One turn moves each row of this set onto another row. After a few examples, where does it send each row asked below?
U: [-0.182, 0.061, 1.331, 1.804, -5.217, 0.477, 1.398, -0.796, 1.272, 2.144, 1.247, 0.893, -0.222, -0.818, 1.795, 0.810, 0.091, 1.985, -0.664, -2.254, -1.136, -0.786, -0.163, -2.312, 0.488, -0.120, 1.707]
R: [0.261, 1.169, 1.679, 0.095, 2.030, -0.492, 0.658, -0.149, 0.290, 1.123, -1.398, -0.859, -0.622, 0.510, 0.408, -0.037, -0.167, 1.294, -1.416, -0.489, -2.501, -0.779, -0.460, 2.027, 0.911, -0.392, 1.999]
F: [-2.203, 1.221, 1.024, -0.291, 0.446, 3.209, 2.554, -1.256, -0.479, 2.886, 1.213, 1.210, 1.581, 0.362, 2.033, -0.528, -0.131, 0.268, -1.213, -1.647, 2.322, -1.308, -0.236, -2.142, 1.631, -0.920, 0.227]
Z: [0.395, -0.160, 0.452, 0.732, -5.064, -0.876, 0.313, 0.236, 0.637, 1.799, 1.349, 1.686, -0.106, -2.105, 1.356, 0.565, -0.016, 0.354, -0.176, -1.507, -1.697, -0.209, 0.851, -1.890, 1.426, -0.244, 1.825]
H: [1.113, 1.651, -1.099, -0.518, 1.292, 1.060, -1.094, 0.176, 0.725, 1.067, 1.044, 2.836, 1.064, 0.213, 1.390, -0.440, 0.618, 3.795, -0.510, -0.961, -1.374, -0.724, -1.529, -2.770, 0.543, -1.032, 4.283]
N: [0.950, 1.406, -1.462, -0.455, 1.264, 0.807, -1.184, 0.607, 0.240, 0.807, 1.379, 3.265, 1.180, 0.085, 1.798, -0.412, 1.008, 3.434, -0.974, -0.662, -1.791, -1.549, -0.894, -2.095, 0.759, -0.992, 4.190]
D: [-2.118, 0.374, 1.582, -0.737, -0.119, 1.317, -1.026, -1.574, 1.531, 0.885, -0.464, 0.963, 0.052, -0.062, 2.762, 2.836, 1.620, 0.485, -0.962, 0.278, 0.404, -2.981, 2.787, 0.341, 1.643, 0.314, 1.373]
Q: [-0.309, 0.355, -0.891, -0.313, -1.674, 0.358, 0.853, 0.775, -2.638, 0.970, 1.306, -1.966, -0.006, 0.271, 3.093, 1.159, -1.214, 2.386, 1.106, 0.255, 0.854, -0.221, 0.479, -2.258, -0.698, 1.760, 1.350]
A: [-0.755, 0.548, 0.142, -2.658, 0.837, 1.157, 1.065, -1.012, -0.897, 3.192, 1.275, 1.650, 0.314, -0.596, 0.306, -0.025, -0.840, 0.393, -0.004, -1.824, 2.761, 0.724, 1.142, -2.539, 3.023, -0.755, 1.194]
K: [-2.138, 1.132, -0.914, -1.451, -0.142, 1.323, 2.079, 0.445, -1.932, 3.108, 2.184, 1.816, 0.253, -1.279, 2.482, 0.926, -0.978, 0.759, -1.864, -1.052, 1.580, -1.618, 1.745, -0.886, 2.196, -1.497, 1.305]
G: [0.859, 1.844, -1.068, 0.105, 1.106, 1.394, -0.734, 0.521, 0.582, 0.808, 1.072, 3.116, 1.619, 0.096, 2.025, -0.662, 0.806, 2.986, -0.687, -0.646, -1.773, -1.218, -1.974, -2.564, 0.320, -1.063, 3.920]
P: [0.367, -0.213, -0.647, -0.752, -1.175, 0.032, -0.180, 0.720, -2.537, 0.198, 1.066, -1.410, 0.883, 0.276, 2.422, -0.313, -0.332, 0.541, 1.691, 0.591, 0.664, 0.137, 0.839, -2.533, -0.072, 2.130, 0.557]
M: [-1.825, 1.853, 2.004, -0.296, -0.031, 1.560, -0.848, -0.927, 1.728, 1.067, -1.333, 0.976, 0.851, -1.244, 2.337, 2.605, 0.401, -1.881, 0.764, 0.656, 0.451, -0.526, 0.140, -1.323, 1.229, 0.369, 0.937]
X: [-0.124, -0.929, -0.140, -0.389, -1.293, 0.771, 0.426, -0.380, -2.233, 0.296, 1.371, -1.938, 0.608, 1.671, 2.784, -0.264, 0.426, 2.452, 0.714, -0.067, 1.187, -1.137, 1.146, -1.953, -0.411, 2.139, 0.781]
S: [-1.892, 1.680, 1.704, -1.412, -0.248, 1.148, -0.595, -1.378, 1.902, 1.954, -0.761, 0.209, -1.348, -0.887, 1.901, 4.708, -0.538, 1.646, 0.409, -0.264, 1.259, -0.554, 0.990, -1.083, 1.345, 0.269, 2.688]
E: [0.247, 1.497, 1.768, 0.107, 2.162, -0.590, 0.856, 0.028, 0.277, 1.370, -1.693, -0.890, -0.784, 0.136, 0.384, 0.159, -0.638, 1.112, -1.180, -0.445, -2.389, -0.229, -0.848, 1.548, 0.791, -0.560, 2.259]
L: [0.829, -1.185, 1.457, 0.547, -4.391, -0.227, 0.034, -1.573, 1.435, 1.534, 1.019, 1.464, -0.008, -0.479, 0.475, -0.445, 0.838, 1.263, 0.046, -2.442, -0.997, -0.300, 0.947, -2.406, 1.771, 0.370, 1.664]
C: [0.180, 1.453, 1.684, -0.112, 2.044, -0.588, 0.883, -0.039, 0.216, 1.414, -1.400, -1.017, -1.062, 0.353, 0.388, 0.328, -0.615, 1.864, -1.426, -0.649, -2.331, -0.662, -0.531, 1.844, 0.921, -0.511, 2.487]

N goes to H
C goes to E
And these:
M goes to D
Q goes to P
K goes to A
L goes to U

One turn moves each row of this set onto another row. After a few examples, where does it send each row asked below?
Gato: [-0.993, 0.789, -0.673, 0.291, 1.145, -2.164, -1.344, 1.230, 1.061, 0.111, 1.675, 1.346, -0.840, 1.662, -0.525, -1.455, -0.297, -0.624, 0.499, 0.509, -0.071, 0.130, 0.738, -1.894, 0.831, -2.016, 1.652, 1.685, -0.096, 1.515, 1.306, 0.014, 2.890, 0.460, -1.341, -0.718]
piz: [-1.208, -0.003, 0.658, -0.054, 0.537, -0.219, 1.384, 0.243, -0.700, 0.990, -1.262, -0.286, -1.316, -1.395, -0.356, 2.010, -0.079, -1.054, -0.777, -1.246, 0.925, -0.927, 1.241, -0.202, -1.045, 2.517, -0.743, -1.965, -1.363, 0.017, -2.847, 0.749, 1.472, 0.386, 2.011, 1.448]
dop: [0.125, 0.327, 0.939, 1.090, -1.423, 0.374, -0.134, -0.717, 0.074, -0.441, -0.143, 0.169, 2.215, 2.432, -1.191, -1.926, 0.933, 0.359, -2.037, -0.671, 0.197, -0.346, 0.432, -0.059, -3.364, 0.401, 1.238, 1.769, 2.404, 0.564, 0.713, -0.843, -0.718, 0.821, 0.721, -0.116]
Fisu: [-0.951, -0.548, -0.712, 1.023, -1.328, 0.824, 2.235, -0.188, 0.135, 0.732, 0.609, -0.217, 0.341, 0.386, -0.103, 0.020, -2.435, -1.953, -0.720, -0.949, -0.434, 1.779, 0.414, 1.402, 1.558, 1.090, -1.033, 0.005, 0.971, 2.176, -2.787, 0.760, 0.253, -1.697, 1.000, 2.146]
sim: [-0.631, -0.773, -0.342, -0.806, -3.249, 0.859, -0.900, 0.642, 0.352, 0.196, 0.599, 2.452, -0.743, 0.963, 0.546, 0.403, 2.664, 1.435, -0.468, 0.751, 1.180, -0.372, -0.149, -0.323, -0.609, 1.234, 0.211, 1.325, 1.043, -0.630, 1.162, -1.042, -1.164, -0.642, 1.106, -2.868]
Feb: [0.585, -0.110, 1.014, -0.278, 0.648, -0.380, -1.343, -0.026, -0.255, -1.850, 1.317, 0.816, 2.030, 1.220, -1.185, -3.764, -0.556, -0.178, -0.758, -1.028, 0.761, -0.923, -0.371, -1.612, -2.357, -0.876, 0.906, 1.879, 1.813, -0.028, 0.094, 0.986, 0.326, -0.735, 0.429, -1.199]
Noz: [-0.565, -0.081, -0.900, 0.371, 0.673, -0.974, 1.240, 0.230, -0.296, -1.208, 1.902, -1.718, 0.556, -1.145, -1.007, 0.600, -1.560, -0.211, -0.230, -1.022, -0.797, 1.202, -0.595, 2.301, 1.678, 0.508, -3.146, -0.972, -0.487, 0.878, -1.695, 1.460, 0.237, -0.197, 0.536, 2.294]
risod: [-0.466, 0.285, -1.596, 0.490, -1.717, 0.533, -1.182, 2.495, 1.120, -0.314, 0.880, 2.152, 0.230, -0.112, 1.877, 0.539, 2.232, 1.582, 0.080, -0.644, 1.132, 1.207, -0.136, -1.158, -0.760, 2.229, 0.487, 1.132, 2.659, -0.051, 0.710, 0.022, 0.065, -0.921, -0.541, -2.245]
Dos: [-0.643, 0.554, 1.312, -1.387, 0.957, 0.182, 1.224, 1.835, -1.454, 0.340, 1.522, -0.229, -1.442, -1.526, 1.273, 1.451, -0.145, -0.593, 0.026, -0.544, 0.008, 0.822, 0.019, 2.321, 1.365, 2.780, -2.076, -1.057, -1.567, -0.972, -1.637, 0.056, 0.809, -0.304, 0.094, 0.811]
kere: [1.785, -0.810, 1.502, -1.700, 0.101, -0.324, 0.263, -0.415, 1.900, 1.527, 1.068, 0.348, -0.509, 1.131, 0.616, 0.167, -2.520, 0.557, 0.225, -1.165, -0.063, 0.570, -1.137, -0.284, 0.506, -0.382, 0.912, 1.141, -0.003, -0.296, 3.375, -2.370, -0.375, 1.455, 0.160, -0.518]
kis: [1.111, -1.168, 0.927, -2.317, 0.657, -0.025, -0.824, -0.567, 2.603, -0.216, -1.457, -0.179, -0.620, 0.120, -0.006, 0.170, -0.944, 0.254, -0.094, -0.511, -1.343, 1.314, -2.888, -1.825, 0.952, -0.045, 1.545, -0.639, 0.315, -0.363, 1.737, -0.402, -0.590, 1.970, -0.764, -1.399]
pumi: [0.501, 0.510, -1.664, -1.327, -0.424, -0.693, -0.724, 0.129, -1.248, 0.087, -1.848, -0.354, -0.667, -2.007, -0.259, 0.776, 1.459, 1.551, 1.732, 1.179, 0.210, 0.627, -1.393, -0.394, 0.329, -1.019, 1.396, 1.069, 1.821, 1.135, 2.044, 2.269, -1.026, 1.051, -0.661, -0.724]
zat: [-2.106, -0.645, 0.233, 1.516, 0.054, 0.895, 1.541, 1.000, -1.979, 1.380, 0.606, 1.134, -0.286, -0.039, -1.357, 0.687, 0.188, -2.173, -0.531, 1.363, -0.287, 0.054, 0.782, 0.286, 0.592, 1.039, 0.218, -1.578, -1.443, 1.289, -2.983, 0.766, 0.966, -2.431, 1.704, -0.076]
zem: [-1.167, -0.949, 0.507, 0.905, 0.113, 1.437, 2.276, 0.001, -0.303, 0.987, 1.488, 0.016, 1.057, -0.530, -0.235, 0.063, -1.901, -2.971, -0.451, -0.070, -1.005, 1.642, 0.263, 2.122, 0.728, 0.859, -0.198, 0.321, 0.146, 1.853, -2.496, 0.080, 0.521, -2.002, 1.334, 1.865]
koseg: [-1.739, -0.591, -0.583, 0.600, -0.988, 0.609, 1.114, 0.413, -1.551, 1.015, -0.781, 1.203, -1.096, 0.378, -1.557, 0.674, -0.771, -1.616, -0.501, 0.258, -0.203, -0.667, 1.267, -0.188, 0.768, 0.693, -0.607, -1.264, -1.059, 1.616, -3.555, 1.614, 0.580, -2.277, 1.800, 0.539]
Lodov: [1.187, -0.679, 0.241, -1.684, 1.125, 0.284, -0.954, 0.317, 2.643, 1.110, -0.930, 0.743, -0.104, -0.374, 0.889, 1.482, -2.503, -0.185, 1.195, -1.369, -1.832, 0.556, -1.392, -1.408, -0.135, -0.200, 1.887, 1.486, 0.778, 1.118, 2.119, -0.940, 0.113, 0.513, -0.539, -0.364]
ler: [0.557, 1.113, 0.513, 1.059, 0.491, -0.515, -1.441, 0.617, 0.272, -0.329, 0.339, 0.687, 2.839, 0.610, -1.372, -1.995, 0.282, 0.904, -0.314, -0.739, -0.162, -0.614, 0.630, -1.085, -4.063, 0.358, 1.435, 0.762, 1.753, 0.568, -0.029, 0.868, 0.323, 0.385, -1.459, 0.251]
Vazev: [-1.105, 0.566, 1.505, 0.261, 1.314, 0.448, 1.971, 0.849, -2.070, 1.326, -0.956, -0.651, -0.497, -1.476, -0.330, 1.578, 0.772, -1.190, -0.943, -0.358, 0.464, 0.090, 0.817, 0.530, -0.955, 2.950, 0.099, -2.298, -1.314, -0.404, -2.550, 0.600, 0.972, 0.253, 1.392, 0.813]
mabo: [-0.175, 0.327, 1.080, -1.420, 0.777, -1.543, -0.963, -0.063, 1.395, -0.495, 0.903, 0.217, -0.797, 1.560, -0.469, -3.316, -1.236, -1.235, -0.216, -0.984, 0.389, 1.292, -0.569, -1.926, 1.783, -1.664, 1.243, 1.540, 0.610, -0.081, 1.295, -0.213, 1.947, 1.153, -0.802, -1.761]
Bupo: [0.996, -1.353, -0.647, -1.536, -1.195, 0.019, 0.247, -0.335, -0.286, -0.828, -0.771, 0.518, -1.062, -0.725, 0.463, 0.345, 2.077, 1.523, 0.043, 2.748, 1.129, 0.127, -2.729, -1.081, -0.226, -0.301, 1.956, -0.570, 1.670, 0.301, 1.194, 1.423, -1.163, 1.558, -0.885, -1.097]
Nemi: [-0.105, -1.644, -0.829, 0.409, -1.097, 0.621, 0.027, 0.995, 0.907, -2.116, 1.170, 1.521, 0.470, 0.212, 1.484, -0.696, 2.220, 0.598, -1.402, 0.398, 2.095, -0.196, -1.258, -2.037, -2.100, 1.171, 1.183, 1.219, 2.881, 0.076, 0.387, 0.324, 0.045, -0.575, 1.177, -1.897]
lazaf: [-1.368, 0.117, 0.047, -0.309, 1.693, -0.325, 1.298, 0.514, -1.243, -1.017, 1.713, -1.928, 0.534, -1.544, -0.629, 0.522, -0.752, -1.498, 0.101, -0.208, -1.220, 1.447, -0.566, 3.115, 1.844, 0.286, -2.291, 0.020, -0.689, 0.886, -1.228, 1.026, 0.581, -0.473, 0.931, 1.709]
lela: [0.322, -0.405, -0.282, -1.456, -0.455, -1.136, -0.272, -1.412, -0.357, 0.556, -1.414, -0.981, -0.630, -1.367, -1.448, 1.120, 1.736, 1.615, 0.556, 0.774, 1.111, 0.145, -1.311, -0.189, -0.416, -0.843, 0.848, 0.306, 0.338, -0.261, 2.992, 0.127, -1.296, 2.367, 1.729, -1.397]
Zameg: [-0.238, 0.301, 0.718, -1.111, 0.051, -0.812, 1.255, 1.068, -0.541, 0.225, 1.972, 0.221, -1.873, -1.491, 1.101, 1.370, -0.822, 0.134, 0.109, -0.698, 1.005, -0.307, 0.444, 1.693, 0.969, 2.147, -2.641, -1.378, -1.507, -0.824, -2.058, 0.699, 1.425, 0.478, -0.297, 1.769]
nudu: [-0.437, 0.146, -0.213, 0.689, 0.339, -1.926, -0.742, 0.686, -0.129, -1.038, 2.229, 0.256, 0.074, 3.535, -1.705, -1.890, -0.332, 0.314, -0.928, 0.202, -0.392, -0.150, 0.117, -0.662, 0.950, -2.370, 0.190, 1.428, -0.066, 0.917, 2.651, -0.907, 0.826, 0.544, 0.405, -1.098]

Nemi goes to mabo
risod goes to Gato
lela goes to dop
And these:
lazaf goes to Vazev
piz goes to Fisu

